Each row has a name. Each question is about the rows just above it. Places in a row count from 0.

-19, 4, 103, -29, 63, 48, 21, -27, 4, -32, 33, 4, 10, -31, -27, 16, 22, 33, -19, -30, -18, 16, -15, 16, -31, 28, -2, -37, 3, 14, 48, -7, 29, -23, -20 : tir
52, -12, -51, 6, 51, 16, 54, -69, 15, -18, -17, 103, 5, 12, -69, 60, -60, -6, 37, 7, -4, -14, 34, -55, -3, 35, 68, 9, 36, 16, 61, 79, 66, -28, 6 : dizem
-33, 54, -9, 32, -94, -35, -48, 59, 25, 25, -15, -93, 61, -25, 19, 9, 6, -12, -2, 22, 33, -40, -1, 19, 38, 6, -10, -37, 3, 66, 6, -54, -61, -2, -39 : Gam
Shuffled dizem with one entry gone: -69, 36, -3, 103, -51, 6, -4, 16, 5, -69, -55, 68, 7, 35, 54, -17, 15, -12, -14, 34, 51, 61, 6, 52, -28, 79, 12, 9, -60, -6, 37, 16, -18, 66, missing | 60
Which entry of dizem is missing from 9, 7, -60, 68, 12, -17, 66, 34, -51, 15, -3, 79, 37, -12, 16, -14, -55, -28, 61, -4, -6, 60, 36, 51, 52, 6, 16, 103, 35, -69, 54, 6, -69, 5? | -18
Shuffled tir with one entry gone: -30, -20, -7, 103, -29, 48, 22, -32, 16, -23, 29, 10, 4, 14, -31, 4, -15, 16, -19, 21, -37, 63, 16, 48, 33, -18, -31, 28, -2, 4, -27, -27, 33, -19, missing | 3
Whose row is -33, 54, -9, 32, -94, -35, -48, 59, 25, 25, -15, -93, 61, -25, 19, 9, 6, -12, -2, 22, 33, -40, -1, 19, 38, 6, -10, -37, 3, 66, 6, -54, -61, -2, -39? | Gam

52, 51, 15, 1, -22 -> sug
49, -2, 90, 38, 10 -> vupam
19, -5, 0, 22, -8 -> doke
13, -20, 10, 4, 0 -> Pazil
-78, 41, -58, -25, 43 -> Nime
-4, 12, 7, -7, -5 -> mor
Which entry of sug is missing from 15, -22, 1, 51? | 52
key -> tag
20 -> q_22
-3 -> q_412
19 -> q_467
-4 -> q_271
7 -> q_434
-7 -> q_624
6 -> q_507
Look up the entry of mor at place 0 in the table: | q_271

